Each row is where one point has got to under a steady rotation. How many ticks took it there?
The counts run from 0 to 805.
[131 142 185 140 139 160  70 106 119 141 121 126 140 134 115 143 162 147
 108 144 150 134 179 122 140 110 103 124 112 134 153 125  66 131 152 103
 130 128 156 125 119 126 145 122 109 122  96  49 130 151 109 115 151 123
 145  91 121 124 104 127 103 104  96 113 127 125  95 136 135 159 141  88
 154 157 108 111  95  70 173 181 138 154  54 132 136 120 159] => 707
[112 126 155 147 130 169  84 124 158 127  84 126 129 157 118 125 125 151
 105 134 139 128 144 122 139  88  94 120 139 132 136 114  89 132 137  93
 118  82 159 123 134  95 130 137 142 135  93  62 144 142 116  74 155 143
 147 133 107 134 137 122 101 106  84  78 145 119 106 132 161 137 171 105
 173 160 132  99 134  76 177 175 109 127  71 143 143 103 168] => 603
[157 136 146 149 139 151  94 119 149 154 139 110 116 156 154 135 153 147
 137 133 130 167 157 136 132  96  85 158 100 144 165 125  97 111 142  98
 104 120 171 113 124 103 115 143 153 140 105  94 109 140 118  67 170 115
 156 156 112 129 119 113 111 125  82  44 161 115 110 137 154 128 161 145
 155 153 149  99 109  77 150 156 113 147  60 130 136 151 120] => 363
[130 175 114 137 128 153  78 124 142 127 129 103 128 155 112 151 156 116
  99 139 144 146 104 132 137  69  84 154 108  96  99 102 106 118 140  90
 133  93 143 136 114 154 121 116 149 115 119  84 119 139 147 130 218 120
 127 141  98 126  81 154 121 119  97 112 137 123 118 149 133 126 133  95
 112 179 134  94 129  76 172 184 119 126  80 145 161 124 148] => 218
[154 162 160 156 151 125 124 141 140 152 118 123 137 134 135 143 183 144
 132 145 146 104 126 141 154 111 105 148  76 123 161 125  89 114 127 122
 133 114 159 125  87 134 113 146 148 144  86  53 121 115 167 104 176 138
 149 126 126 116 110 145 135 138  90  83 123 113 107 126 127 112 146 111
 123 151 121  94 103  89 189 199 105 128  74 130 142 168 152] => 448
[111 114 142 171 143 167  79  89 141 156 137 112 108 170 105 134 146 167
 114 105 131 131 144 144 128  88  80 147 104 145 151 114  96 109 150  91
  85 110 182 140 122 112 136 100 131 120 129  80 133 132 100 126 183 100
 130 133  89 155 116 112 130 118  67  99 140 118  86 157 150 131 158  93
 141 147 143 111 119  80 158 133 156 163  78 110 135 137 141] => 380
[122 165 156 170 139 142  74 109 126 141 146 109 120 144  98 137 145 146
 120 146 139 133 127 130 110  88 122 125 128 183 164 110  89 160 172 104
 152 117 114 117 145 139 114 135 138  98 104  46 107 148 134 119 149 131
 140 138  90 125  74 121  96 121 126 128 124 109 116 155 129 147 155  90
 124 169 146 117 131  93 203 165 126 142  59 143 138 122 142] => 306
[118 131 130 159 127 175  91 113 141 146 134 108 146 160 107 121 153 135
 115 126 135 129 112 136 115  80 111 154  75 114 154 100 122 116 170 129
 108  85 148 131 126  98 128  85 122 123 128  80 118 156  95 113 207 123
 164 154  94 151  84 109 144 129 118 144 140 107  69 167 111 118 143  98
 124 147 135 110 101 102 170 153 151 154  68 133 148 139 163] => 567
[143 154 145 147 129 137  59 105 148 174 121 132 111 132 128 112 178 155
  91 147 168 126 154 116 137  90 141 117 138 145 176 139  65 128 169  99
 145 107 120 140 126 113 101 126 161 108 109  79 130 144 119  96 147 117
 145 132 103 143 107 143 122 122  65 104 143 127 113 136 137 147 133 101
 148 173 169 111 140  69 177 165 129 131  80 145 131 145 148] => 63
[130 169 142 148 140 160  87 112 127 134 154  92 144 150 123 166 138 117
 133 152 135 181 142 125 130  86  82 159  98 131 138 118  98 136 145 115
 143 116 139 111 116 152 124 132 131 108 102  75 105 156 134 121 191 121
 141 130 119 114  64 132  90 109 131 108 133 115 125 159 133 150 127 104
 124 166 109 100  89  79 167 178 115 150  46 140 146 113 122] => 112
[140 148 127 157 157 124  66 106 148 184 113 102 139 157 108 133 166 178
 134 154 154 146 146 122 149  96 144 129  96 119 195 152  95 117 194 131
 127  85 135 152 117 101 109 135 164 101 125  91 160 132 109 121 144 113
 160 124  88 129  89 148 112 110 116  93 136 114 135 137 119 128 103 121
  99 145 124 109 118  97 168 136 137 128  51 148 142 112 130] => 506
[131 134 123 151 140 188  84 107 164 155 142 114 139 143 128 120 152 126
 125 140 135 153 128 120 111  82 102 160  99 127 168 118 110 119 171 130
 131  78 121 124 122 104 103 111 141 110 134  94 107 178 100  88 191 109
 159 157 107 146  71  98 127 139 112 124 127 111  98 169 136 128 140 107
 145 166 156 102  96  87 158 143 145 153  61 132 127 135 129] => 141
[125 134 151 152 131 189  87 130 128 115 143  79 156 162 118 152 134 121
 144 151 115 167 136 157 142  95  81 169  94 127 128 106 113 127 154 104
 126 110 140 128 121 133 110 121 135 118 127  73 112 156 104 112 189 124
 150 154 104 116  67 113 100 123 143  98 140 110 127 175 131 144 138 104
 122 160  93 116  98  87 151 157 127 155  50 132 168 111 128] => 543
[123 154 138 150 143 175 106 144 164 131 111 106 145 151 121 156 128 125
 136 150 123 129 110 120 130  88  86 163 115 124 127 113  99 129 120 118
 137  69 142 111 103 143 115 150 152 130  95  65 133 139 166  99 185 139
 143 138 110 106  98 136 108 131 104  93 101  96 129 150 156 117 154  94
 144 167 113  92 106  86 182 194  96 132  72 134 150 120 146] => 7
[129 143 152 162 137 119  79 122 128 160 146  79 147 160 131 157 139 175
 135 157 156 163 145 182 144 103 121 143  84 140 176 107 117 141 150 131
 116 130 168 138 114 119 109 125 159 120  96  64 104 125 114 116 168 117
 165 135  92 121  84 152 114  95 102  97 166 108 121 145 105 144 129 125
 102 123 116 113  98 108 183 162 127 131  76 134 160 145 127] => 534
[154 148 143 151 129 137  63 123 128 164 108  95 127 175  97 126 169 158
 133 149 125 121 134 120 148  99 149 132 114 128 168 147  80 116 199  94
 118  92 129 144 138 108 123 138 150 120 134  87 178 116 116 120 140 134
 163 136  75 114 107 151 105 126 127  79 129 110 135 141 128 124 115 112
  91 161 116 129 145  83 157 139 121 140  50 155 167 105 153] => 74
[121 142 135 142 107 162  65 144 164 155 121  81 139 161 131 166 131 143
 129 153 133 133 124 149 130  94 102 160 114 119 106 110 115 124 128 113
 100  95 164 142 117 145 111 138 174 128 110  83 135 131 130 120 198  97
 142 141  84 117 100 163 121 109  47  85 121 105 132 155 147 135 124 100
 113 155 128 109 106  81 162 166 113 133  92 129 173 139 139] => 0
[102 140 146 159 152 142  71 120 145 132 107 121 130 158 111 169 159 168
 138 137 137 119 133 125 141  90  78 137  86 104 117 120 106 113 145 115
  93  89 187 168 110 119 135 134 149 111 113  63 145 136 122 140 181  98
 122 116  93 143 114 129 123 107  79  86 112 110 117 121 151 119 133 114
 119 149 121 103  96  91 159 152 151 114  55 126 152 111 149] => 188
[158 143 138 147 156 173  98 115 174 167 116 122 141 121 133 109 164 127
 124 140 124 140 138 129 131 109  91 155  92 128 164 128 123 108 170 125
 120  96 129 121 125  95  99 139 154 126 135  87 113 174 101  73 172 104
 161 147 110 139  85  95 119 142 103  82 132 124 101 151 141 123 159 107
 142 158 164  88  98  80 166 145 138 143  52 136 115 151 118] => 145
[134 171 120 147 136 170 101 126 149 122 117 110 132 150 107 141 149 107
 107 136 124 134 100 124 143  77  78 158 113 112 105 114 101 114 138  85
 143  82 125 126 116 151 110 128 149 122 126  80 130 139 152 119 208 137
 127 151 108 127  83 136 115 138 118  96 126 124 126 161 142 120 150  85
 120 188 132  94 138  72 174 179 110 135  72 142 152 116 143] => 221
[120 132 141 158 126 169  93 117 118 136 143 119 137 166 120 136 185 137
 114 135 153 122 129 126 147  78 124 159  91 112 163 122  59 107 148 106
 145  92 143 148  90 128 118  85 119 121 115  78 128 132 130 124 203 140
 144 146 114 142  97 133 150 141 106 146 134 104  90 162 117 130 117 103
 134 167 106 121 116  87 155 180 137 157  80 125 162 136 170] => 460
[136 136 148 137 147 146  77 138 157 127  88 115 139 155 130 128 140 159
 123 151 139 143 138 138 136  86 101 128 124 112 156 106 111 123 159 105
 114  76 153 130 133  81 129 148 152 133 102  64 138 140 117  60 135 134
 169 132  96 115 124 126  97 110 111  64 149 102 112 110 150 120 174 145
 153 147 127  97 127  91 172 167 118 108  58 151 152 115 149] => 176
[179 176 131 137 154 129  91 112 120 156 129 126 115 155 111 116 198 133
 112 132 137 135 122 105 133  89 128 143  94 109 186 128  71 100 188  94
 137  95 127 113 118 118 140 123 120 126 123  82 138 123 149 105 159 139
 160 123 106 113  96 139 119 141 137 102 136 116  95 123 121 108 142 123
 112 171 134 102 137  81 174 172 122 143  52 154 136 142 152] => 477
[152 133 154 153 160 143  66 126 116 136 133 100 126 170 109 126 180 166
 138 152 136 144 146 157 149  99 129 145 122 140 195 119  67 116 189  85
 138 109 128 144 119 116 119 130 142 111 134  60 139 122 126  94 117 135
 162 130  87  97  99 135 107 134 140  90 141  95 129 139 133 134 149 134
 119 159 108 130 142  91 162 147 135 140  61 138 165 132 131] => 287
[153 133 147 154 136 159  99 121 151 151 135 110 120 150 152 129 152 143
 137 133 130 164 160 137 140 103  79 155 100 139 163 126  96 109 137 101
 106 121 168 117 122 100 109 145 154 140 109  94 111 145 114  67 174 115
 153 159 118 136 115 108 113 127  82  44 159 117 109 144 155 130 161 141
 156 157 146  97 106  76 151 156 112 147  57 130 134 146 121] => 362
[114 134 138 176 161 156 112 140 180 150  77 113 148 141  96 121 134 166
 130 149 137  94 107 153 155 102 112 130 111 138 157 120 116 130 146 129
 137  64 131 142 105 108  90 147 178 123 111  50 153 128 139 100 155 144
 148 144  94 127 104 135 122 134 107  94 116 108 126 149 140 113 163  84
 127 147 130  97 136 101 205 165 118 113  89 135 143 122 152] => 419
[188 162 159 140 137 134  94 131 126 159 129 123 108 143 125 115 203 138
 113 131 127 106 129 140 142 114 116 150  95 130 165 119  77  95 164  76
 111 129 148 121 116 127 129 136 141 147 127  69 128 109 146 100 154 123
 157 128  99 114 116 139 132 151  87  75 135 117  96 127 132 114 162 114
 114 166 143 110 137  72 171 167 121 151  77 135 146 181 147] => 43
[140 150 163 141 117 149  60 115 132 166 116  82 141 151 108 157 130 149
 127 153 123 148 165 130 142 116 113 133 111 141 128 139 100 134 164  99
 101 131 155 129 142 136 128 147 147 122 115  79 156 137 103 137 158 106
 149 111  91 115  93 151  85  92  93  69 131 130 139 150 134 155 117  85
 103 152 111 115 107  70 163 151 117 154  48 142 158 108 130] => 514
[157 146 167 151 119 143 110 146 111 138 127 103 136 166 121 133 172 137
 122 137 132 107 124 158 158 107 123 152  84 124 155 109  80 113 136  91
 117 125 163 121 106 132 132 118 126 160 101  59 131 101 149 108 178 155
 168 139 106 111 115 152 134 136 108  97 147 109  95 144 114 121 148 108
 115 151  99 119 130  87 179 194 102 154  84 136 173 159 173] => 453
[149 137 148 142 113 178  77 126 170 155 124 118 127 134 143 108 157 125
 109 141 131 132 139 135 121  99 101 145 116 141 139 110 114 118 156 102
 107 110 140 124 143  98 104 130 159 134 123  86 105 164  92  64 181 105
 158 165  99 143 105 107 126 133  68  80 148 124  95 156 148 134 162 113
 153 165 175 105 118  74 159 150 130 143  75 136 137 157 135] => 576
[129 138 137 174 149 132  99 130 140 130 112 100 134 162 110 132 169 164
 120 138 143 117 115 190 184  97  94 142  82 115 134 106 117 102 145  92
 115 110 162 174 103 114  91 122 176 129 133  66 130 111 124 122 186 129
 135 158  89 140 106 142 140 127 103  73 164 122 126 147 125 118 148 114
  99 149 124 110 146  96 172 154 135 118  90 131 169 141 146] => 209
[138 141 152 165 122 150  70  89 126 184 134 117 115 149  98 121 173 155
 104 122 139 107 153 113 137 103 134 132 101 149 164 146  68 114 181  95
 108 124 146 141 131 120 130 106 130 118 131  87 156 128 102 146 173 110
 137 122  91 153 106 135 131 125  78 115 124 134 100 158 125 142 117  73
 115 164 143 125 128  71 162 139 143 169  66 131 139 136 156] => 487
[123 125 165 170 152 152  72 113 118 133 141 117 120 164 113 127 166 169
 137 147 147 144 152 139 135  88 128 131 131 170 200 118  59 141 173  93
 151 111 126 138 129 106 111 125 137 101 110  53 116 138 117  89 126 140
 149 144  99 126  99 110 106 129 129 108 142  98 116 144 140 146 154 128
 151 155 126 132 134  95 171 151 135 140  58 134 147 122 142] => 715
[147 170 119 160 148 156 101 116 168 175 135 114 125 130 125 133 173 128
 120 143 143 123 114 122 133  97 105 161 106 136 153 139  92 114 145 119
 151  90 119 129  96 151  86 137 173 112 124  89 124 144 155 118 195 113
 128 143 107 131  77 140 134 148  77 105 106 119 126 162 139 123 128  80
 121 180 158  89 117  75 180 167 118 143  87 127 129 154 124] => 658
[141 162 177 151 134 156  66 111 116 135 128 105 132 130  99 147 160 135
 112 147 126 126 153 143 140 116  93 129 114 151 119 119  92 137 166  82
 119 151 140 133 141 152 126 134 133 113 125  45 121 149 107 138 154 108
 133 108  98 121  81 129  94 112 102  95 124 136 123 148 134 162 148  72
 110 171 125 119 116  69 177 156 143 149  52 136 147 128 136] => 300
[107 101 163 166 117 188  77 118 162 160 105 117 137 153 113 123 135 161
 125 128 125 107 151 124 125 102 110 133 110 146 145 123 104 126 155 115
  87  93 162 142 138  88 120 117 143 129 122  75 149 150  77  99 167 108
 151 145  88 157 121 104 124 121  68  96 124 113  96 160 151 138 151  89
 154 145 142 116 109  82 159 134 142 154  68 125 143 122 160] => 165
[125 113 145 149 119 180  84 116 155 152 138 101 127 160 149 139 135 147
 118 129 142 161 159 146 134  92  86 162 113 136 149 110  94 116 123 101
 101 112 176 123 115 109 116 113 145 137 105  91 111 145 104  80 192 110
 148 153 113 141 114 121 125 115  54  83 158 115  97 162 155 143 152 113
 171 151 136 104 104  73 150 159 123 157  87 119 146 149 137] => 790
